Questions about the array below.
1) The 2nd smallest entry?
2) The entry just left of the centre entry?
3) The entry just right of the centre entry?
array([[-38, -25,  32, -53,  10,  58,  63,  -5,   7,  26,  43,  13,  16,
         -7,  50],
       [ 21,   7,  61,  -7,  10,  73,  51,  20, -40, -17,  45,  -4,  -9,
        -27,  62],
       [-57, -49,  42, -23,  36,  33,  37,  24,  -4,  22, -42, -18,  76,
        -54,  53],
       [ 42,  17, -61, -52, -52,  -6,   5, -33, -10,   7,  15,   8, -60,
         43, -59],
       [ 33,  34, -41,  39, -21, -12,  12, -25, -56, -45,   8, -21, -62,
         45, -14],
       [ 39,   4,  67,  23,  66,  80,  80,  74, -27, -37,   6, -49,   1,
         40,  56],
       [ 60,  -2,  48,  86,  47,  12,  12,  45, -35, -17,  37, -31,  39,
         22,  52]])
1) -61
2) 5
3) -10

Read these off the table that follows. Indices start at 1.
1) Give the entry in row 3 and column 2.
2) Give the entry just left of -17.
3) Give the entry directly above 47.
4) Give the entry in the bottom-left corner.
5) Give the entry directly below the largest entry.
6) Give the bottom-right entry.
7) Give the entry just right of the smallest entry.
array([[ -4, -44,  17,  45, -60,  90],
       [ -8, -24,   5,   8,   9,  -1],
       [ 17,  26,  -3, -13,  -5,  -6],
       [ -3, -45,  15,  47, -66,  98],
       [ -6, -18,   6,  17, -13,  23],
       [-12, -15,  -4,  -9,  52, -54],
       [ 29,  80, -18, -36, -18, -17],
       [ 14,  30,  -4,  -3, -19,   0],
       [ 27,  58,  -9, -18, -25,   1],
       [ -4, -19,   4,  18, -24,  37],
       [  0,   5,  -2,  -5,  15, -15]])
1) 26
2) -18
3) -13
4) 0
5) 23
6) -15
7) 98

A =
[[  0 -83  -9  39  82  46  51  -9]
 [ 54  36 -63 -49 -15  46 -66  64]
 [-15  65 -66 -84 -40  61  16  77]
 [ 14   0  42  21 -43 -60 -54 -16]
 [ 21 -11 -15  72  72  73   5  26]
 [-10 -42  51  19  -4 -19 -47 -24]
 [-18  81 -70 -93  10   7  66  62]
 [ 22 -76  -4  61  80  24  39  10]
 [ 58 -33 -38  60  60  64 -23 -19]
 [-31   3  35 -17 -21 -55  45 -62]
 [ 14 -39  51  39 -33 -59 -21 -29]
 [ 60  23 -60  55  77  87 -16   5]
 [-14  15  26 -33 -45 -63  21  42]
 [ 46  10  -2  53  19  46 -58  63]]
The entry directly above -43 -> -40
The entry directly above -93: 19
The 3rd smallest entry -> -83
Give the last entry, reading row by row.
63
Give the minimum.
-93
The entry directly below -38 -> 35
The last entry of the smallest entry's row is 62
Give the top entry of the column that holds the largest entry.
46
The entry in the top-left corner is 0
Give the bottom-left entry.
46
The largest entry in the last column -> 77
The largest entry: 87
The 3rd entry on the main diagonal is -66
The first entry of the smallest entry's row -> -18
Give the entry just left of the largest entry.
77
Give the third entry in reading order.
-9
Give the largest entry in the first column.
60
The largest entry in the first row: 82
Give the 3rd-last entry, reading row by row.
46
The 1st entry on the diagonal from the top-right corner: -9
Give the entry directly below -23.
45
The entry just right of the largest entry -> -16
The entry just right of the smallest entry -> 10
Give the entry directly below -83.
36
Give the entry directly below -49.
-84
Give the fifth-last entry, reading row by row.
53
Give the smallest entry in the last column.
-62
Give the second-last entry, reading row by row.
-58
Give the top entry of the column that holds the smallest entry.
39
Give the entry just left of the smallest entry.
-70

Questions about the grid below.
1) Which number is the entry just right of 6?
2) Which number is the entry in the bottom-right corner?
3) Which number is the first entry, reading row by row?
4) Which number is the entry just right of the smallest entry?
5) Which number is the 3rd entry in reading order?
6) Which number is the entry directly below the smallest entry?
 48   18   44  -71    6   25  -57   12
-14   91   -5  -53   78   30   10   -6
1) 25
2) -6
3) 48
4) 6
5) 44
6) -53

[-752 -381 -803  -31 -711 -476 -776 -217 -794 -813  613  -17  220 -392]
The entry just left of the smallest entry is -794
The entry just right of the largest entry is -17
The entry just right of -813: 613
The entry just left of -392 -> 220

Read these off the grid that follows.
1) Report the fifth-last entry, reading row by row.
2) Report the bottom entry of the column that holds the smallest entry.
3) Report the entry just right of the largest entry.
4) Report the entry in the top-left corner.
5) Report the entry just left of the largest entry.
6) Report the third-last entry, reading row by row.
7) Report the bottom-right entry.
8) Report the top entry of the column that holds the smallest entry.
array([[ 41, -29,  -5, -48, -44,  24],
       [-35,   7,  32, -18,  25, -42],
       [ -6, -36, -80,  34, -66,  -4],
       [ 40, -11,  21, -49, -47,   4],
       [ 38,  -4, -14,   1, -13,  44],
       [-14,  68,  47,  58, 110,  26],
       [-46, -17,   7, -21,  51, -22],
       [ 19,  47,  53,   6,  21,   3],
       [-11,  43,  37,  25,  29, -19],
       [ 25,  41,  43,   9,  13,  10],
       [-24,  -6,   8, -14,   6, -28],
       [ 71, -17,  15, -61, -99,   9],
       [  5,   3, -29,  32, -83, -34],
       [ 22,   6,  -8,  14,  11,  37],
       [ 27,   5, -15,  22,  29,  60],
       [ -3,   4,   6,  -1,  -2,  -8]])
1) 4
2) -2
3) 26
4) 41
5) 58
6) -1
7) -8
8) -44

arr =
[[54, 52, 72, 46, 21, 30, 48, 62],
 [49, 60, 36, 27, 37, 42, 45, 82]]
The fifth entry from the end, reading row by row -> 27
The entry in the top-left corner -> 54
Give the fifth entry, reading row by row.
Answer: 21
The top-right entry is 62
The entry in the bottom-right corner is 82
The entry just right of the smallest entry is 30
The entry just right of 52: 72
Give the third-last entry, reading row by row.
Answer: 42
